In the rows, zero is written as 128.
The rows of A fall into several groups, which share some directions, and each row is roughly a mix of its group's hidden directions, except one row that fits no group.
A, 122 rows:
[[176 131  99 127 120 159 115 140 116  90  72 113]
 [ 97 121 137 114 126 119 140  72 116  91 159 176]
 [113 144 111 128 152  71 103 145 173 101 101 108]
 [143 152 119 124 172 107 180  96 112 138  91 153]
 [121 133 166  57 155 138 147 138 129 123  92 142]
 [ 96 133 102 168 130 126 144 155  77 175 141 119]
 [150 156 108 150 127 138 166 164 157 101  75 138]
 [131 110 173 122 134  91 118  92 158 160 177 125]
 [175 160 112  98 100 125  64 128 129 128 138 126]
 [131 145 125 184 138 128 133  97 119 160 115 188]
 [ 70 127 145  99 133 130 124 113 167  96 174 125]
 [ 92  97 158 123 117 124 144 101 191 103 136 148]
 [136 109 166 121 124 123 152 192  95 150 106 155]
 [178 103 104  89 110 114 110 119 109 168 124  92]
 [146 139  79 178 122 138 116 151  95  97 110 158]
 [126 111 113 140 148  97  70  90  96 133 155 101]
 [183 111 126 154 103  87 100 145 120  93 137 153]
 [165 124 127 196 140 104 124 118 123 176 123 114]
 [145 138 114  83 140  70 127 131  71 134 134 136]
 [ 88 113 132 157 159 145 144 139 116  68 112 161]
 [134  99  92 126 130 103  89 184 124 128  84 124]
 [180 191 125 131 128 166 105 125 111 135 106 134]
 [153 125 121 139 167  73 155 121 106 133  84  99]
 [124 152 155 180 108 126  74 130 151 123 123 166]
 [165 138 142 140 138 138  83 153  82 176 108 124]
 [108  92 112 180 133 152 178 132  92 129 109 129]
 [ 70 159 121 123 157 161 162 113 153 132 108 154]
 [149 165 171  93 156 123  90 154 157 103 115 128]
 [199 147 150 114 166 129 119 125 122 150  93 122]
 [144  77 129  82 111 140 157 161 124 132 167 104]
 [ 79  95 176 138 145 117 153 108 126 103 159 150]
 [143 134 151  97 162 119  89  84  98  87 135 148]
 [134 129 115  83 155 104 127 144  87 146  73 153]
 [160 168 139 127 150 158 161  90 134 124 160  88]
 [126 101 172 149 123  81 138 120 188 135 133 114]
 [144  81 115 173  98 167 139 162 119 122 159 132]
 [141 121  93  95 124 171 124 185 144 105 101 142]
 [ 60 120 111 160 109 140 100 153 117 126 100 103]
 [111 160 134 131 125  85  70  84 116 137 152 120]
 [134 168 116 167 129 154 180 131  92 152  98 132]
 [148 157 132 191 157 133 127  81 138 146 154 123]
 [124 109 152 163 129 141 110 172 132 151  66 149]
 [140  71 124  96 102 157 170 126  91 141 125 142]
 [140 165 160 181 140 144 135 134 107 139 127  73]
 [166 165 153 130 155 130 125 145  75 157 113  95]
 [141 131 124 165 127 177 112 132  66 103 112 151]
 [172  65 130 121  98 146 106  92 132 121 117 143]
 [106  97 118 169 132 155 138 150 106 174  84 148]
 [190 162 135 136 132 116 148 137 128 127  71 149]
 [ 85 141 130 153  96  78  84 123 132 151 149 110]
 [127  91 116 152 109 191 133  83 135 106 119 109]
 [176 124 166 104 117 156 104 139 179 109 146 114]
 [112 121  93 161 131 130 107 102 128 127 135  53]
 [154  93  92 170 112 118 111 159 121 120  79 145]
 [116 165 100 118 100 123  65 100  94 137 135 140]
 [143  81 117 121  84 150 125 134 137 117 190 148]
 [150 181 166 114 146  99 165 126 149 137 111 162]
 [102 108 149 142 109 168 161 175 105 142 146  90]
 [143 173 141 144 141 142 174  99 134 137 103 180]
 [135 146 117 115  87 175 129 130 121 190 158 127]
 [114 145 130 123 140 120 112 138  98 153 181  64]
 [117  87 164 150  94 102 131 187 144 112 135 133]
 [122 156 134 130 145 113 125  99 180  90  85 163]
 [ 88 133 122 127 158 109 163 114 101 120  63 132]
 [110 165 100 164 131 146 130 114 140 189 150 101]
 [133  58 120 133 102 104 156 132 107 159 132  98]
 [113 131 177 151 116 112 143 195 102 125 108 117]
 [183 160 125 157 130  80 118 162 115 113 115 147]
 [179 109 122  74 126 135  78 113 118 118 126 149]
 [154 106 176 171 173 155 156 138 114 117 132 115]
 [182 159 122  96 144 117 109  98 103 137 166 102]
 [107 134 152 167 146  78 122 122 157 149 178 119]
 [188 105 135 148 118 108  89  96 115 133 167 140]
 [126 147 156  57 132 128 129 111 145 104 144 171]
 [149 115 124 191 144 119 133 111 166 152  83 138]
 [122 112 126 127 135 146 204 132 108 137 156  87]
 [ 84 101 175 116 128 129 111 116 125 135 190 137]
 [ 94 102 133 102 102 160 125 100 122  93 183 137]
 [ 84 114 134 140  88 116 100 155 133 119 139 188]
 [150 128 111  85 118 161 143 142  91 167  81 120]
 [164 173 115 120 137 112 130 133 199 108 127 128]
 [134 123 120 105 140 141  73 142 144 119  79  77]
 [141 148 102 103 129  81  92 101 135  78 107 145]
 [ 91 120  95 141 130 155 124  93 165 127  97 178]
 [160 124 100 108 128 133  92 123  87 128 135 192]
 [136 104 170  84 110 127 149  88 141 143 143 174]
 [100 155 114 132 158 130 171  99 102 155  76 124]
 [ 86 135  88 128 136 172 125 147 138  82  97 105]
 [ 92  77 142 126 174 115 171 117 111 110 108 126]
 [154 124 145 175 146 109 126  90 185 129 115 154]
 [155 137 165  61 142 161 108 121 131 139 156 136]
 [119 108 146 119  73 129 172 158 126  79 116 116]
 [ 71 132 165 112 129 147 172 115 120 118 127 172]
 [ 97 135 149 105 142  93 113 153 141 140 164  69]
 [188 130 135 148 151  92 124  88 168 119 117 137]
 [145 191 136  92 150 159 134 110  97 132 145 100]
 [155  97  88  75 140  99 133 103 125 123 152  95]
 [123 128 152 181 138 127 162 142 126 149  85 176]
 [132 139 115  97 117 129  79  90  69 153 129 127]
 [ 99 160 123 186 120 110 170 162 132  98 126 132]
 [118 170 104 153 145  93 103  70 139 110 114 142]
 [ 96  88 142 157  94 142 118 178 124 146 122 165]
 [108 178 142  96 118 147 109 110 167  78 144 128]
 [110 122 136 122 115 147  80 112 146 180 137  76]
 [195  99 138 113 135 142 170 123 102 132  97 118]
 [120 134 146 109 141  85  89 123 142 118 195 143]
 [141 121 166 153  99 159 123 167 117 141 177  96]
 [123 156 134 201 128 130 166 110 112 145 156 121]
 [123  95 123 145 141 139 149 119 149  64 164 165]
 [133 135  97 112 101 146 115 165 127 192 112  93]
 [140  98 171 125  95 130 155 175 137 121 176 134]
 [155 156 158 124  85 171 154 124 137 155 162 152]
 [126 159 131 190  83 105 155 135 161 119 129 140]
 [142 182 135  96 156 150  91 119 130 118  86 102]
 [125 127 149 105 121 114 144 127 181  83 100 176]
 [110  90  97 168  92 151 119 132 110  78 148 132]
 [128 118 136 179 167 175 155 166 116 128 107 114]
 [151 126 117 127 154 137 135 113 135 124 115  42]
 [207 119 100 131 132 128 112 101 124  93 140 131]
 [139 104 114 174  76 131 142 135 137  91 159 159]
 [173 149 144 180 118  97 126 114 112 117 176 137]
 [116  72  94 112 120 147  85 142 154 131  98 100]]

One row of each group comes first, with its name. Which group is each row after those in?
[176 113 103 163 102 102 116 155 170 105 144 111] -> C
[ 66 102  88 143 130 167 122 141 117 135 123  94] -> R
[129 118 131 144 132 173  95 131 162 147  75 168] -> T

[137  91 163 149 111  96 147 190 102 140 132 128] -> T
[136 101 107 138 105 120  82 136  94  97 184 127] -> R
[136 123 120 148  98  98 168 106 167  85 149 161] -> C
[150 153 153 100 164 109 117 104 123 192 147 131] -> R
[107 121  72 112 125 104  99 108 144  77 138 156] -> C
[ 98 134  81 112 154 155 175  93 103 142 118 109] -> T
[107 135 140 106 102 125 143 117 175  80 168 162] -> T
[170 153 137 161 128 130 117 104  99 125 179  87] -> R
[110 126 104 168 122 111 146 105  87 161 157 173] -> T
[176 157 145 115  75 121 137  95 110 115 125 163] -> C
[174 182 156 116 153 124 153  92 141 114 144 142] -> T
